One turn moves every row onto another: examples first, then more rows asked:
k827: [ 11   1 -12  -7  13  -7  -4   2  -5   3 -15   4   5  10   4   5 -16  -7
 -15   2   1   4  -1   0  12 -15  -5   5 -10   7  12  -8  -8]
k339: [ 12   5 -15  -6  18  -6   4   6  -4   7 -14   1   3   7   6   5  -9  -8
  -7   4  -2   5  -6   3  17 -17  -8   1  -7   7  10 -10  -3]
k81: [  2  15   5  21  -6  11   1   3   3 -13 -25  -2   2  -3  14   4   8  -6
  12  -7  10  -2   0  -3   5   8  -5 -17  -5  13  -9  19 -14]
k610: [ 10   9   4 -18 -12  -9   2  17 -17  -1  22  18 -11   1  -2  -3   0  -8
   2  11   3 -11   7  -2   2   1  -6  -7  13  -5  -3  14  12]
k131: [ -2  -4  -2  -9   3   1   0  12  16 -13   4  14   7 -16  -4   7 -12  -4
  12   4   5  14  12  -8   5   7   4 -11  -7 -18   0  10  13]
k40: [  3  10   7  22  -7  10   7   4  -2 -17 -27 -11   2  -1  14   6   6  -1
  11  -8  10  -6   0   0   1   6  -9 -16   1   7  -4  18  -6]
k413: [ 15   2 -10   3  21 -10   1  -3  -2  -2   5  -6  -6   4 -13 -16   0   4
  -3   9  12 -20   3 -10  -6 -15  -2 -17  -6   2  -6   3 -15]
k837: [  8   3 -13  -3  16 -16   2  -7   2   3   5  -7  -5   3 -10 -17  -2   1
   3   7  12 -18  -1 -12 -10 -14  -1 -14  -8   8  -2   4 -19]
k846: [ -5  -6   7   3   0   0   4 -13   2  -3 -12  -4   0  -6  15  -6   6  28
  18   8 -10   7  -7   3   1   9  -7   2 -10  -1   4   8 -12]
k727: [  0   8   3 -13  -9  -4  -4  23 -17  -4  11  12 -26  -6  -4  -5  12   0
 -19   7   4   2   3 -15  10  -9  -6  -8   9  -9  -7   9   1]
k928: [  2  10   5 -21   1 -11 -12  19 -19   2  10  20 -18  -4  -5  -1  10  -8
  -1   7 -14   5   8  -8  10   0  -5  -5   9  -3  -6   8  -1]
k870: [ -3   5   5  -2 -23   2   7  15   1  -9  15  17  -5  -4   1   2  11  -5
 -11   4  -5  -2  18  -8  11  20   5  -7  17   6   0  14  -1]
k801: [  0 -11   7  13  -4  -4  11 -10   8  -3 -12   3   1  -5  16  -7   3  29
  17   4  -7   6  -9  -1  -2   4  -1  -1  -4  -2   4  15 -11]
k845: [ -4   5   4  -1  -4  10   2   7   0 -18  -4  26  -4  -3  -8   1 -10   2
 -26   2  10  11   9  -7  -5  -4 -14   2   9  -7  -9  11  -3]
k344: [  5   2 -14  -3  14 -11  -1   4  -3  13 -18   6   2   9   3   3 -12  -6
  -8  -1   3   1  -5   5  11 -18 -10   3  -8   4   7 -12  -6]
k858: [ 10  -4 -17   7  14 -13  -7  -4  -4  -4   0  -2  -5   4 -13 -14  -1  -4
  -6   8   9 -21   0 -11  -7 -14   4 -17  -6   2   1   3 -18]
k300: [  1 -11  10   8  -3   1  12 -13   2  -1 -16  -3   4  -6  11  -7   3  22
  21   9  -8   7  -5  -2  -4  10   2  -4  -2  -7   6  13  -7]
k501: [ -1  -4   5   9 -11  -4   8   3   5 -10  10   5  -4  12  -6   7  13  -3
 -15  -3   4  -7   1  16 -15   4  -7 -17  16   3  -3   4  15]
k852: [ -7   3   2  -9 -21  -5  15  21   5   0  16   6  -4   4  -2  -4  26   0
   5  -6  -2   8   7  -5   1  12   8  -9  10   2   0  11   5]
k396: [ -7   9  -1 -12 -21   1  -9  20  -4  -3  21   8  -2 -10   2   8   9   7
   0  -2   4   0   1   0   3  17   8  -1   7 -14   4  18  -1]
k469: [ -4  -9  10  10  -3   2   8 -15   2   0  -8   0   0  -4  17  -9   9  25
  13   7  -7   7 -11   0  -2   8   4   0  -7  -2   5  10 -10]
k397: [ -4   8  13 -12 -15   4   5  20   3  -6  16   5  -4   1   0   5  13   4
   6 -14   7   5  20  -1  16   6  10  -6   2  -6  -1  18   5]
k986: [ -4  12  -1 -13  -4   4   5  25 -11  -1  10  11 -13 -11 -15  -3   8  -7
 -10   7   1   0  10  -9  10   8 -10  -2  10 -14  10   1  10]
k836: [  3  11   3  19 -11   6   4   0   5 -11 -27  -7  -5  -5  13   2   9  -2
  10   0  10  -7  -1  -3   7   3 -10 -21  -3  16 -10  19 -13]
k818: [ -3   0  -1  -2   3 -13 -19  -6  -3  -5  11  17  -6 -11   3   8   8 -15
   5   7 -11  -5 -12  -5  -5  -2   3 -19  13  -9   8  15  10]
k484: [  5  -1  -9   7  21 -17  -4  -2  -1  -1   1  -1  -6   5 -10 -18  -7   2
  -4   8  11 -20   3 -13  -2 -15  -1 -20  -9   5  -1   3 -12]
k96: [  3   6 -14  -3  14  -2   6   1  -1   4 -13  -1  -2   7   3   6 -10  -8
  -8  -1   3   1   0   5  20 -21  -8   3  -9  11  14  -9  -9]
k666: [  0  13   7  22  -5   6   3   0   7  -9 -26  -7   2   0  12   7   6  -1
  10 -12   4  -4  -1  -3   5   8 -11 -22  -2   7  -4  19 -13]

k396 -> k986
k131 -> k845
k666 -> k484
Now find these:
k413 -> k469
k852 -> k928
k846 -> k96
k827 -> k40

